((-8, -13, 21, 13, -22, 24, 15, -18), (-5, -21, -7, 10, 19, -9, -30, 21), (-8, -8, 35, -15, -43, 32, -54, 26), (-27, -16, 30, -46, 28, 31, -85, 31))
The entry just right of the largest entry -> -15
What is the entry just left of -13?
Answer: -8
The entry just right of the smallest entry: 31
The entry just right of -22 is 24
The entry just left of 19 -> 10
What is the second smallest entry?
Answer: -54
The second entry in reading order is -13

Read these off the matrix that follows.
1) The entry just left of the largest entry?
2) The first entry in reading order?
3) The entry just left of 3570?
4) The entry just right of the smallest entry?
5) The second largest entry?
6) The entry just right of 4657?
7) The entry just right of the largest entry?
[[6183 4221 4532 4772 4257 5518 6967 5371 5860 5249 4633 4247 5463 6051
  4817]
 [6055 5503 5037 4713 4908 5022 4378 5038 6215 5403 5649 5164 4726 4923
  5247]
 [4475 4948 5393 6142 5449 5765 6509 5779 4197 5816 4791 5142 5240 5657
  5666]
 [5555 5757 5744 4986 5875 5083 4795 5041 5784 4388 5762 5978 6464 5402
  4920]
 [2501 5403 6219 7786 6607 6212 6737 6373 2122 6521 4657 5872 5078 5500
  6575]
 [5529 4439 4944 5276 4827 5639 7067 5521 5209 5181 4652 4672 5844 6103
  4985]
 [6781 5651 4480 4169 4129 4721 3108 4813 7068 6158 5929 4679 3081 4173
  5496]
 [7153 4721 4402 3864 4041 4996 5373 4861 7164 4923 5292 4409 5187 5504
  4564]
 [4915 4864 4578 5951 4331 5650 5500 5793 4608 7377 4788 4233 2619 4761
  6320]
 [6356 6049 5029 4410 4873 4695 2914 4789 6763 5628 6165 5357 3963 4249
  5430]
 [4128 7699 6728 6016 7190 4728 1325 5037 4897 5561 6970 7395 4603 3570
  6316]
 [3491 6193 6500 6736 6940 5566 4980 5696 3590 5374 5582 6602 5928 5140
  5984]
 [6919 4768 4497 4060 4174 5051 5412 4934 6915 5009 5271 4490 5168 5490
  4671]
 [5243 6272 6002 5197 6218 4968 3862 5011 5626 4625 6101 6363 6046 4935
  5239]
 [4866 7322 6344 5429 6660 4647 1669 4877 5592 5282 6851 6977 4781 3812
  5916]]
1) 6219
2) 6183
3) 4603
4) 5037
5) 7699
6) 5872
7) 6607

arr =
-0.126	-0.059	0.039	-0.088	-0.277	0.060	0.233	-0.058	-0.242	-0.237	-0.096
-0.012	0.019	-0.126	-0.130	0.059	-0.135	-0.286	-0.007	0.023	0.169	-0.158
-0.166	0.045	-0.174	-0.021	-0.025	0.059	-0.270	0.132	-0.129	-0.024	-0.125
-0.026	-0.085	-0.092	-0.109	-0.091	-0.127	-0.041	0.015	-0.051	-0.106	-0.047
-0.063	0.050	-0.011	-0.096	-0.209	0.069	0.028	-0.053	-0.254	-0.138	-0.185
-0.046	-0.156	-0.087	-0.114	-0.189	-0.122	0.230	0.129	0.066	-0.254	-0.009
-0.182	-0.037	-0.160	0.031	-0.140	0.003	0.014	0.181	-0.225	-0.202	-0.031
0.039	-0.117	0.079	-0.218	-0.184	-0.018	0.187	-0.179	-0.177	-0.123	-0.081
0.108	0.029	0.079	-0.109	-0.068	-0.011	-0.123	-0.253	-0.035	0.049	-0.161
0.026	-0.077	-0.010	-0.082	0.026	-0.131	-0.160	0.010	-0.047	0.089	-0.072
0.004	-0.150	-0.028	-0.091	0.006	-0.082	-0.095	-0.007	-0.056	-0.097	-0.021
-0.107	0.016	-0.086	-0.055	-0.197	0.082	-0.018	0.037	-0.216	-0.124	-0.127
0.182	0.013	0.139	-0.163	-0.219	-0.021	0.092	-0.278	-0.113	-0.120	-0.200
The smallest entry in the last column: -0.200
Report the bottom-left entry.
Answer: 0.182
The 1st entry, reading row by row is -0.126
The first entry on the diagonal from the top-right corner is -0.096
The entry directly above the centre entry: -0.122
Report the entry just right of -0.088.
Answer: -0.277
The bottom entry of the column that holds the largest entry is 0.092
The smallest entry is -0.286
The entry just left of the centre entry is -0.140
Report the median of all entries.
Answer: -0.068
The third-last entry, reading row by row: -0.113
Report the entry just left of -0.129.
Answer: 0.132
Report the smallest entry in the last row.
Answer: -0.278
Report the entry just right of -0.202.
Answer: -0.031
The first entry of the smallest entry's row: -0.012
Report the 3rd entry on the diagonal from the top-right corner.
Answer: -0.129
The entry just left of the smallest entry: -0.135
The maximum -> 0.233
Report the 3rd entry in reading order.
Answer: 0.039
The entry directly below -0.012: -0.166
The entry just right of 0.003: 0.014
The entry directly below 0.014 is 0.187
The second largest entry -> 0.230
The second entry on the main diagonal is 0.019
Report the centre entry.
Answer: 0.003
The 2nd entry on the diagonal from the top-right corner is 0.169
Report the entry just left of 0.016.
Answer: -0.107
The entry directly below -0.182 is 0.039
